The rows of D fall into several groups, and each row is roughly a mix of its group's hidden directions.
D, 108 rows:
[[ 67  -9  49  11  -5 -13  -8   3 -10  14]
 [ 22 -47   6 -18  13 -43 -34 -11 -36  -6]
 [-73 -24 -17   7  22  -3  -8  13  22 -11]
 [-30  34 -50  -7 -43  -6  17   8  24  17]
 [ 28 -13  48 -10  -4  -9  29  48 -31   6]
 [-25   3 -15  -2  -4  60  45  30 -12  -6]
 [ -3 -23   1  -9  26 -35 -11  42 -48 -31]
 [ 21  23  -1  29  -2  52  15  48  21  10]
 [  0 -24  40 -36 -17   3  43  22 -39  -5]
 [-14 -28  50 -30  23 -34 -15 -36  -5  -6]
 [-58 -15  11  24  17   9  43  24  -2 -23]
 [ 30  19  44  11  18  15  41  36  20  19]
 [ 15  21   7 -27   9  50  40  19  27  30]
 [ 10 -21  49 -14  41 -45   5  13 -20  14]
 [ 10  12  -6  60  41 -23  -3 -19  21  27]
 [ 39   1 -29 -14 -17  17 -60  19 -23  -1]
 [ -9  29 -22  49   3  46  21  26  24  -7]
 [  2  44 -55  30 -17  13 -26   1  17 -19]
 [ 16  25 -36  26  -1  56   1  28  30   6]
 [ 35  23   6  22   3 -39  21 -22  29  45]
 [  5 -37  44 -13   0 -52  16 -12 -29  13]
 [-14   1  39  -2  30 -36  51  11  18  25]
 [-61 -26 -17  27  11  27  20  -7  17 -27]
 [ 13  34 -38  21 -42  42   3   3  30   1]
 [ 15   0   8 -45  -6 -54 -21  12 -42  -1]
 [-33  17 -27  49  22  38  12  15  27 -12]
 [-12 -30  14 -57   6 -23  11  36 -34   4]
 [-43  12 -39  33  -2  36  -5  -6  36 -19]
 [-29 -40  -4 -34  -9 -31 -29 -32 -27 -20]
 [  6  12  45  18  11  47  22 -33 -25  24]
 [ -6  14   4   7   6  66  22  -2  39  31]
 [ 10 -39  -3 -32  29  13 -24   4 -46 -36]
 [ -4 -23  43 -23  21 -60  11 -14 -16   9]
 [-11  25 -35  62  -7  19 -12 -24  10 -23]
 [-19 -30  34 -49  -2 -22  34   9 -33  -1]
 [ 58  16  -5 -31 -26 -14 -29 -25   4  26]
 [  8  49 -41  38 -22  20 -13 -17  27  -7]
 [ -5  32 -49  51 -12  34  -6   6  -2 -14]
 [ 46  31   6  23  -1  59  -9   9  15  10]
 [-32 -47  19   6  27 -44  -4 -28 -18 -16]
 [ 72  23  15  11  -4  15  -2  15  -8  31]
 [ 18  33 -23 -48 -42  30   6  28  -1   1]
 [-42 -38  34 -31   5 -34  21 -24  -8  -3]
 [ 20 -24  21 -10  13 -35   5  10 -68   0]
 [ 31  45   9  14 -31  29  20  17  34  27]
 [-12  17 -13 -16 -32  71 -14 -15  17  -8]
 [-50 -38  24 -17  22 -27  27  16 -24  -6]
 [-15 -44  13  -4  25 -53 -17 -22 -29 -16]
 [ 24 -26 -13   1   0  11 -52  44 -34 -16]
 [ 13  38 -13  -9 -31  60  14  16  27  12]
 [ 55 -12  -1  37   4   3   6  37 -41  -8]
 [ 64 -22  18   6   5  -3 -32 -34  -2  23]
 [-10  19 -48 -47 -36  26 -23 -13   1   0]
 [-56 -21 -32  -7   7 -38 -20 -31  -6  -8]
 [-46  14 -21   6  23  24  37 -41  27  -3]
 [  4  50 -28 -33 -39  24   4 -20  21  15]
 [ 22   7 -40  34  -6   2 -57 -16 -21 -20]
 [ 37  54 -29   3  -7  41 -21  16  -5  -5]
 [ 14  40 -19   3 -15  67   5  15  22   6]
 [ 13   8 -31 -24 -36 -20 -22 -61  -2   3]
 [ -3 -44  21   0  27 -58  -9 -19 -26  -8]
 [-35  15 -19  25  12  54   9  12  43 -11]
 [ 16  55  -1  20  10  11  40  42  16   9]
 [-27 -25 -10 -18  19 -69   8   2 -25  -9]
 [-62 -18 -30  36   3  19  15  -3  -2 -26]
 [-15  19 -12  27  12  62   9  23  38  -8]
 [ 55  38  -7  -4   0  20  28  35  11  23]
 [-63 -11 -40   5  19  -4 -16 -30  17 -12]
 [-17   9 -19  12   2  66  27  13  39   1]
 [-45 -13   5  17  47  -6  47  20 -17   1]
 [ 39 -26  -3 -29   6  14 -31  33 -43 -21]
 [  1  26 -47  32 -24  52  -7   4  15 -12]
 [-47   7 -54  22  -1   7 -18 -21  32  -7]
 [ -1  41 -33  15 -23  45  17  -1  41   8]
 [ -9   0  18  43  43 -31  43  24   9   7]
 [-37 -16   9  14  23 -67  17 -17  -4  -1]
 [ -2 -40  48 -33  13 -41   5  -5 -26  11]
 [ 49  24  -6  63 -11  17   2  -7 -12   3]
 [  1 -25  47 -35  -1 -40  17 -10 -37  16]
 [-51  13 -25  45  -2  13  -5 -38  -2 -23]
 [ 18 -16  28  27 -27 -42  41 -29  14  15]
 [ 56   9  -1   4 -14  40 -44 -19   4  15]
 [ 26 -14  17 -40 -20 -47 -36 -30  -6   9]
 [ 61  26  39 -11  -1  -7  -1 -21  27  19]
 [ 46  -3  34 -20   0 -51  -3 -19 -26  17]
 [-44 -35  36 -17  25 -24  30   4 -24 -13]
 [ 51  37 -12  23  -7  38  -5   0  37 -10]
 [ -8  39 -45  16  -8  45 -12   4  38 -11]
 [-39 -33  42   5  -1 -46  10   2 -12 -29]
 [ -2   9   4 -25 -30  54  52  19   7   5]
 [ 33  31  24   1   5  15  32  26  43  35]
 [ -9  42 -17 -13 -43  54 -13  -5  19  -3]
 [-27  36 -55  -2 -28  16   4   6  36 -11]
 [-20 -45  20 -12  -4 -32 -37 -33 -28 -21]
 [ -7 -33  33  18  29 -58  11 -26  -8   1]
 [ 43  55 -22  11 -20  19 -16  -5  30  15]
 [-27  23 -32  25  -1  61  12  -1  26 -15]
 [-39  28 -38 -34  -8  29  11  30 -11 -28]
 [ 55  -1  35  -8   0 -47  -9   8 -25  19]
 [ 14  15  37  29  59   7  35  15   5   9]
 [-34  -5 -31 -24  -3  17  -1 -66  -1 -17]
 [  5  43   7 -51 -40 -21  20 -24   2  -3]
 [ 10 -29  32 -46   6 -53  -6   5 -26  -1]
 [-17 -43  21  -9   7 -31 -25 -54 -17 -13]
 [ 39 -14  47 -52   5 -20   7   9   0  22]
 [ 68   2  27 -24 -15  -8 -29  -3 -22   8]
 [ -1   5  39   7   8  50  36 -11 -40  22]
 [-25  16 -29  10  17   8  40  62   8  -2]]

Here is one row of each group, with its name. Which group are the others in?
[ 12  36   1  12 -37  51   5  -2  39  22] -> C
[-67 -13 -15   9  11 -38  21   8  23   9] -> F
[ 51   4  -9  -3  -3  26  16  56 -29  -4] -> T

[-31   1 -25 -32 -14  55 -22  -1 -13 -34] -> C
[-58 -31 -17  18   1  25  42  11   7 -13] -> T
[-62   1 -24  -4  19  -7  28  34  -9 -27] -> C
[-26 -34  35  16  -3 -38  29 -37 -25  -9] -> T
[60 16 44 -7 -5  2 23 27 -4 22] -> F
[  9  40  -5 -12 -26 -30  45  38  16  24] -> C
[74 13 13 15  4 -7  0 26  1 28] -> C
[-58   2 -21  31  39 -14  15  -9  28   2] -> F
[ -9  -6  55 -44   6  17  32 -17 -16  26] -> T
[ 68  14  18 -19 -10 -27 -12   6  22  24] -> T
[-62  -5 -19  24   4 -11 -11 -30 -25 -32] -> T
